In the rows, zero is written as 128.
Turns, then the turns between two rows, first turn first; the first pair answered:
turn Famu:
[125 120 153  92  99 123 101  98 108 104 156 153 135 151 159] => [103 124 167 104 107 119 104  84 112 100 145 156 154 135 133]
[ 96 132 141 143 147 112  90 100 104 101 122 153 144 126 120] => [ 96 139 132 152 158 110  91 111 114 110 115 137 144 114 104]
[117 131 172 143 129 124 126 102 126 123 117 139 164  96  83] => [127 139 154 150 140 119 127 125 135 135 109 117 156  87  75]
turn kuge:
[ 78 117 189 142  94 127 159  91 136 117 130 179 169 117  93] => [116 143 150  80  97 118 137 150 138 117 180 160  93 164 198]
[144 120 112 138 129 146 126 131 124 147 124 132 105 118  99] => [148 114 113 133 122 149 125 126 121 145 128 141 105 128 107]
[158  99 121 137 118 149 141 111 111 122 127 136 121 138 128] => [155 129  99 130 142 132 133 145 127 133 130 106 102 130 136]
[ 99 150 141 123 147 129 106  92 131 109 145 156 126 129 144] => [ 96 161 134 121 157 122 103 105 137 114 146 142 119 128 147]
turn raf:
[139 150 135  99 128 129  97 148 113 114 163 129 118 148 163] => [148 147 131  98 126 132  97 151 110 116 161 127 115 149 163]
[113 142 148 130 133 116 125 117 134 124 143 136 135 129 109] => [132 124 146 129 115 129 129 107 125 124 143 145 135 137 115]
[200 113 118 143 117 165 138 143 119 157  99  76 104 104  81] => [127 168 137 143 166 121 125 155 144 147 101  62 116  81  72]
turn sulif:
[119 123 149 137 112 121 145 118 114 122 123 143 140 129 124] => [133 125 133 147 119 122 149 133 122 137 110 122 137 116 106]
[112 157 119 102 116 108 157 157 120 116 144 141 121 124 139] => [108 140 135 107 104 115 162 132 110 109 142 160 139 126 126]
[ 49 161 129 112 136 100 119 101 141 121 103 164 169 134  97] => [ 65 155 115 130 137 108 125 110 148 137  85 146 175 118  67]
Now pairs of rows:
(two turns a pair)
[155 104 135 118 108 143 136 123  98 123 139 117 123 139 125] => [142 132 119 125 135 125 132 153 115 134 129  85 117 120 111] -> sulif then raf
[167 100 101 146 120 159 134 105 143 146  82  92 135  82  90] => [182 118  79 119 128 151 123 142 149 149 103  76  97  98 136] -> kuge then kuge
[131 104 149 132  93 114 125  99 147 149  82 103 201  94  93] => [113 162 129  77 127  77  96 154 164 142 124  80 143 120 177] -> sulif then sulif
[ 86 159 131  92 131  85 129 132 128 137 111 137 143 135 140] => [101 162 117  88 133  87 128 148 132 143 114 126 130 137 150] -> raf then kuge
[171  75 109 122 115 137 113 112 131 144 132 111 104 168 184] => [ 98 140 119 122 174  89  97 139 163 138 128  81 109 138 170] -> raf then raf
[138 121 125 121 101 135 132 111 115 111 148 141 122 151 167] => [166 113 100 151 104 148 142 130 126 135 121 111 129 124 123] -> sulif then sulif
[ 58 144 179 146 152 112 125  98 137 107 125 167 159 118 118] => [196  76 113 156  96 176 146 125 118 148 110 142 125 134 118] -> raf then raf
[157  94 135 143 119 141 127 136 135 136 141 141  96 131 150] => [133 115 142 130 137 124 120 143 141 128 153 140  92 134 167] -> raf then sulif
[111 148 107 109 134 112 123 143 133 111 152 132  94 142 164] => [156  99 106 126  95 149 140 118 112 117 136 149 110 146 142] -> sulif then raf
[113 137 162 112 133 129 117  99 134 107 120 159 136 129 123] => [141 148 123 130 151 130 120 141 150 135 100 112 122 106  97] -> sulif then sulif
[163  92  94 114 135 150 137  95 114 120 163 166 114 195 159] => [169  75  92 158 136 160 155  85 119 138 125 151 148 158  85] -> Famu then sulif
[152 125 122 139 120 156 132 133 109 117 128 139 127 133 125] => [143 131 120 149 130 150 134 137 115 122 118 129 135 118 106] -> kuge then kuge
[124 125 159 104 117 112 122 122 146 130 146 111 120 173 162] => [148 123 139 108 116 116 124 142 150 142 139  93 111 166 158] -> raf then raf
[191 137  84 146 105 138 135 174 145 144  89 108 118 101  99] => [ 84 201 133 110 146  84 108 160 157 102 125 136 120 113 143] -> raf then sulif
[185 106 114 159 131 156 126 141 125 161 111 100 137  96 101] => [203  96 114 138 111 163 123 137 114 155 130 116 118 123 140] -> Famu then Famu
[110 143 139 142 138 117 132 117 145 125 130 142 146 116  99] => [123 130 138 147 129 127 136 111 139 129 124 143 150 118  95] -> raf then Famu
[101 116 112 151 126 128 150 103 132 105 122 146 148 120 100] => [102 149  86 132 150 112 137 147 148 113 134 114 115 124 131] -> sulif then sulif
[ 54 203 135 120 174  34 128 104 160 100 145 108 119 107 128] => [ 52 187 142 146 167  43 138  85 158 105 124 110 144  90  85] -> sulif then Famu
[148 132 104 139 111 152 142 139 115 136 120 110 130 121 102] => [131 155 101 130 129 136 134 155 124 135 128  98 122 116 112] -> raf then Famu
[132 139 131 129 120 100 125 124 142 141 143 157 117 157 153] => [148 121 131 139 106 113 132 112 136 145 135 163 127 155 141] -> raf then sulif
[105 146 172 117 101  99 112  78 159 124 153 139 123 152 107] => [132 137 145 147 107 110 124  97 170 150 123 106 130 123  61] -> sulif then Famu
[153 115 105 137 122 159 135 128 115 146 118 136  87 102 119] => [104 153 119 115 148 128 120 137 126 129 138 138  79 108 148] -> raf then sulif
[ 18 183 185 134 172  66 102 103 156 106 152 133 148 119 124] => [ 47 167 158 179 176  80 118 120 166 137 111  94 162  80  53] -> sulif then Famu
[149  89 153 138  98 151 152  80  95 125 117 151 139 128 105] => [164 147  99 113 143 122 133 166 128 147 133  86  81 126 148] -> sulif then sulif
[104 142 148 154 152 107 114 112 122 126 135 138 157  90  99] => [105 161 136 140 166  97 105 137 130 128 143 119 136  94 122] -> sulif then sulif
[ 84 134 163 115 132 118 120 106 123 111 149 168 144 129 144] => [169  87 121 143 101 162 144 123 113 145 121 142 138 119 110] -> raf then sulif
[123 157 114 128 144 100 119 174 159 157 129  97 113 121 112] => [ 73 151 163 131 138  94 119 120 145 129 133 140 147 124 103] -> sulif then kuge
[131 126 124 120 113 131 127 132 127 127 136 136 111 152 152] => [144 119 118 126 110 139 130 135 127 132 132 131 111 148 144] -> Famu then raf
[124 124 119 123 114 114 125 124 138 129 120  98 145 105  65] => [124 149 107  91 126 100 110 152 144 123 148  91 110 128 119] -> Famu then sulif
[ 84 121 141 185 135 123 127 120 136 134  70 112 177  88  33] => [126 166  77 133 161 102 104 211 157 152 106  55  92 116 123] -> sulif then Famu
[154 148 108 149 130 144 119 133 123 135 120 131 137 141 140] => [150 143 116 146 124 145 120 123 117 128 123 145 140 148 148] -> Famu then Famu
[119 135  94 143 136 126 109 158 123 128 163 117  97 160 169] => [144 101  98 150 108 150 117 136 107 128 159 134 106 169 159] -> sulif then raf
[101 159  77 142 182  98 120 185 177 153 112  86 141 106 110] => [168  60  96 168 101 162 150 110 127 151  97 147 177 128  81] -> kuge then raf
[164  88 108 145 102 151 148 122 121 155 120 128 135 126 109] => [170  98 102 120 102 148 142 135 119 148 142 130 110 146 150] -> kuge then Famu
[ 60 158 145 125 153  97 138  99 159 121 117 134 137 121 116] => [ 75 153 130 140 155 103 143 111 165 135 103 115 141 107  92] -> sulif then sulif
[155 121 115 147 123 148 129 131 141 142 100 102 137 106  91] => [107 167 125 121 155 112 112 147 153 126 122  96 125 111 124] -> raf then sulif
[145 145 124 105 136 127 127 171 150 160 129 111  99 128 158] => [108 124 164 144 130 133 141 118 142 152 102 138 156 102  91] -> kuge then raf
[ 95 126 132 122 123 130 112  92 138 108 118 147 163 118  99] => [128 102 126 114  99 147 115  86 127 109 125 156 152 136 118] -> kuge then sulif
[101 171 112 139 170  89 131 172 157 166 110  84 128  95 101] => [ 54 145 181 117 134  91 129  90 125 115 141 172 157 134 135] -> sulif then sulif
[167 121  79 106 135 113  90 158 117 123 203  82 124 132 151] => [157 126  87  98 134 110  88 153 114 117 210  89 123 136 159] -> Famu then raf
[111 149 100 126 163  77 105 130 158 126 115 119 166  94  75] => [111 166  92  99 167  69  95 148 160 121 136 115 137 114 118] -> sulif then Famu
[154 113 146 163 156  96 112 131 167 149 117  88 143 104  83] => [185 117 128 120 142  98 100 154 160 144 153  90  95 144 158] -> kuge then kuge
[133 108 129 139 111 135 135 107 113 143 114 126 141 126 116] => [128 132 114 137 135 119 131 134 127 153 112 100 131 116 117] -> kuge then kuge
[ 88 142 173 114 139 118 116  86 135 111 157 164 143 145 147] => [ 83 168 155 110 163 103 108 118 150 119 158 135 126 137 152] -> kuge then Famu
[158 128 105  96 139 149 115 102 148 120 125 180 124 138 134] => [122 158 112  99 165 127 107 112 165 117 122 167 131 122 123] -> kuge then raf
[151 167 117 142 156 101 138 183 109 151 126 101 113 122 136] => [153 154 122 163 154 109 146 171 107 155 109 101 134 106 101] -> kuge then sulif
[130 142  96 139 103  93 103 157 132 126 122  69  96 117  85] => [147 123  94 150  89 107 110 146 125 129 117  74 103 118  73] -> kuge then sulif
[ 84 144 175 110 140 112 104 100 131  97 143 153 133 136 143] => [ 92 141 171 105 136 114 103 102 127  98 147 157 126 142 152] -> Famu then kuge
[ 55 158 175 128 140  84 114 112 134 121 138 146 144 151 111] => [ 71 175 143 141 161  79 113 152 151 145 124 102 131 130  93] -> Famu then Famu
[148 125  91 135  98 182 107 149 122 199 120  92 125 115 115] => [101 108 146 137  82 183 110  85 104 167 126 148 165 122 106] -> raf then kuge
[139 105  97 155 163 145 135 159 144 157 130  78 121 105 104] => [111 125 118 105 162 126 115 149 133 127 176 111  96 147 181] -> sulif then Famu
[135  86 135 155  95 156 147 111 136 141 114 167 149 105  88] => [172 111  88 135 113 149 138 173 153 160 124 122 100 111 124] -> sulif then Famu
[162  89 118 113  95 128 126 127 126 152 153 105  83 158 158] => [148 115 104 133 126 113 126 156 149 168 133  66  87 128 123] -> kuge then Famu
[118 143 118  99 117 117 117 138 128 108 139 142 114 152 197] => [ 81 139 146 114 119 111 120 106 124  97 129 161 145 139 168] -> Famu then Famu
[136 140 113 127 135 120 117 139 141 130 149 118 105 135 147] => [111 143 127 150 144 115 121 126 148 132 130 118 131 113 109] -> Famu then kuge
[ 65 178 130 103 160  79 106 181 134 140 119 102 104  81 130] => [ 99  99 172  85  80 128 119  97  80 110 143 191 122 137 164] -> sulif then raf
[117 152 135 105 126  88 113 113 128 115 149 157 117 123 176] => [ 96 157 146 120 134  84 116 102 133 114 137 156 137 107 150] -> Famu then Famu
[ 85 156 157 154 147  92 128 116 135 126 115 121 178  84  80] => [143  95 166 129  81 135 137  77  95 113 137 176 167 137 126] -> Famu then kuge
[181 106 106 123 115 151 168 121 111 126 142 134 115 152 131] => [178 115 102 113 122 145 163 131 114 123 149 129 105 156 148] -> sulif then sulif
[164 122  51 116 125 119 133 151 108 125 110 131 140 184 184] => [ 76 154  92 152 165  88 134 126 127 117  82 130 193 138 114] -> kuge then raf
[129 156 142 156 121 117 122 123 137 105 142 137 148 127 111] => [151 154 129 139 114 121 119 138 134 107 155 133 125 142 142] -> raf then kuge
[149 105 102 160 144 133 119 147 143 154  91  72 124 102  83] => [ 76 151 146 102 162  93  92 133 141 109 147 110 104 138 167] -> sulif then raf
[159 101 116 175 138 150 127 153 117 174 131 104 153  90  64] => [ 78 123 170 162 152 122 117 112 115 140 147 142 180  96  73] -> raf then raf
[158 127 146 120 115 140 141 130 144 131 132 127 124 150 121] => [150 125 155 122 113 138 141 119 142 126 131 134 133 150 115] -> Famu then Famu
[147 116 117 147 124 130 131 134 127 143 112 112 140 115  99] => [156 100 127 132 101 139 129 117 111 132 127 137 135 136 125] -> kuge then Famu
[145 151 126 102 148 133 122 130 122 120 131 101 103 135 148] => [139 127 151 106 126 144 126  93 108 107 130 133 123 140 140] -> Famu then sulif
[152  85 135 164  99 153 151  99 114 124 111 137 163 111  87] => [177  82 116 159  96 160 150 117 115 133 113 124 147 117  99] -> sulif then kuge
[102 158 122 115 164 105 108 144 155 125 133 111 120 114 133] => [ 83 151 145 115 154 106 109 116 145 111 135 136 138 119 128] -> sulif then Famu
[119 118 140 119 113 144 139 114 103 149 127 167 156 129 118] => [136 146 104 112 138 132 131 169 124 169 127 120 124 119 127] -> sulif then sulif
[147 133  80 134 147 111 123 157 131 134 135  93 101 136 134] => [136 112 117 114 117 119 122 114 107 108 157 145 109 167 169] -> Famu then sulif
[ 86 157 117 132 133  92  80 135 132  89 120  85 131 121 131] => [ 76 152 129 138 130  94  86 117 126  84 117  96 144 120 122] -> sulif then Famu
[111 125 125 154 173 120 124 151 138 140 140 117 130 121  89] => [149  88 118 161 145 144 132 137 123 145 137 129 132 131  86] -> kuge then sulif
[159 106 127 141  95 165 157  89 112 122  86 147 151 119  95] => [170 151  83 130 133 146 147 157 140 146  89  88 112 107 111] -> Famu then sulif
[182  92 137 140 113 147 109 116 124 151 153 138  93 122 116] => [177  97 140 128 115 144 105 116 123 147 164 143  85 132 133] -> sulif then Famu
[ 37 148 188 141 137 105 117  66 132  93 124 161 182 104  95] => [186  88  97 182  98 168 144 120 130 159  81  98 154  88  51] -> raf then sulif
[156 133 109 110 133 131 122 152 129 135 124 126 104 145 151] => [111 135 139 141 144 123 130 120 132 128 101 136 150 116  93] -> raf then kuge
[141 132 141 106 114 131 111 145 132 108 172 144 119 155 158] => [127 160 124 129 146 116 111 175 157 128 150 104 126 120 118] -> kuge then Famu
[103 122 130 113 125 135 100 120 138 160 128  89 151 127 130] => [116 108 129 117 116 143 105 112 132 162 124  94 154 128 125] -> kuge then sulif
[147 129 152  98 115 140 133 114 125  89 158 158 122 149 176] => [172 148 109 104 136 136 133 165 144 114 147 110 101 131 168] -> sulif then kuge
[ 92 144 178 120 124 120 151  89 105 107 166 146 160 130 144] => [100 135 178 128 116 127 155  84 100 110 161 149 166 129 134] -> kuge then sulif
[164 108 107 131 130 123 108 150 154 152 112 104  99 150 130] => [167  82 125 132 107 139 114 118 138 144 112 133 114 160 125] -> kuge then kuge
[ 93 142 147 115 137 116 130 123 128 114 143 138 125 142 152] => [ 98 126 148 144 135 128 141 111 129 124 115 132 151 118 101] -> sulif then Famu
[140 126 143 148  98 134 150  96 133 124  89 148 166 116 106] => [136 169 111 139 135 109 136 155 159 141  92 100 135 104 122] -> kuge then kuge
[102  94 178 134 138 115 141  84 113  98 128 138 136 132  90] => [169 103 118 106 137 121 133 153 120 122 148  97  72 156 147] -> raf then kuge
[127  97 156 142  91 146 142  84 111 113 116 149 154 131  79] => [184  87 120 132  79 159 142 114 109 129 123 131 122 146 106] -> sulif then kuge
[176 102 127 134  92 156 151 104 111 142 125 148 138 145 126] => [174 146  98 113 124 132 136 156 132 152 137 110 100 144 158] -> Famu then kuge
[173  97 129  99 161 144 140 108 173 106 152 169  85  77 161] => [157  87 145 121 161 148 147  88 172 107 133 176 113  59 121] -> kuge then kuge
[146  95 117 115  82 156 144  89  98 134 123 152 149 120  70] => [180 117  71 103  98 153 136 149 115 157 128 107 105 121  95] -> sulif then Famu
[154 143  92 108 149 120 109 175 167 143 119  92 102 126 145] => [119  96 159 110 102 139 118  81 130 103 129 178 151 149 140] -> sulif then sulif
[114 140 113 161 130 116 136 139 147 126 114 120 164 128 112] => [149 112 106 157 104 136 144 131 134 128 115 133 160 145 122] -> kuge then sulif
[ 64 138 158  87 153  83 109  77 151  77 157 162 142 129 158] => [159  57 132 140 100 147 145  56 129 112 107 158 170 112  83] -> sulif then raf
[149 153 105 121 151 131 126 155 128 140 128 101 115 120 134] => [117 153 142 102 142 123 121 121 115 111 148 141 125 142 159] -> sulif then Famu
[ 99 127 151 157 111 109 139  69  78 138 130 137 139 126 159] => [ 83 157 135 169 144  88 134 102 100 152 118 100 136 100 138] -> kuge then kuge
[105 135 168 119 156 120 139 128 147 159 114 148 195 113  88] => [167  94 149 122 121 153 150 123 130 171 111 155 184 127  94] -> raf then raf
[138  90 120 141 124 133 129 121 124 134 132 125 153 112  87] => [143  86 120 139 120 136 129 117 119 133 135 129 151 117  93] -> sulif then kuge
[150 132  95 144 106 124 134 154 154 151  86  89 112  89  84] => [164  89 124 141  64 149 143 102 124 131  97 141 129 114  94] -> kuge then Famu
[182  88 101 158  92 161 163 104 112 147  94 136 128 113  79] => [196  95  96 112  83 158 148 118 103 134 134 151  88 155 156] -> kuge then Famu
[ 99 133 156 168 156 117 131 100 141 125  87 119 143  92  83] => [ 75 144 176 144 155 106 121  87 134 105 108 142 138 113 118] -> sulif then raf
[111  96 166  96 104 131 144  90  94  97 155 174 126 160 166] => [124  89 142 165 124 140 165 106 111 133  94 124 162  96  57] -> Famu then sulif
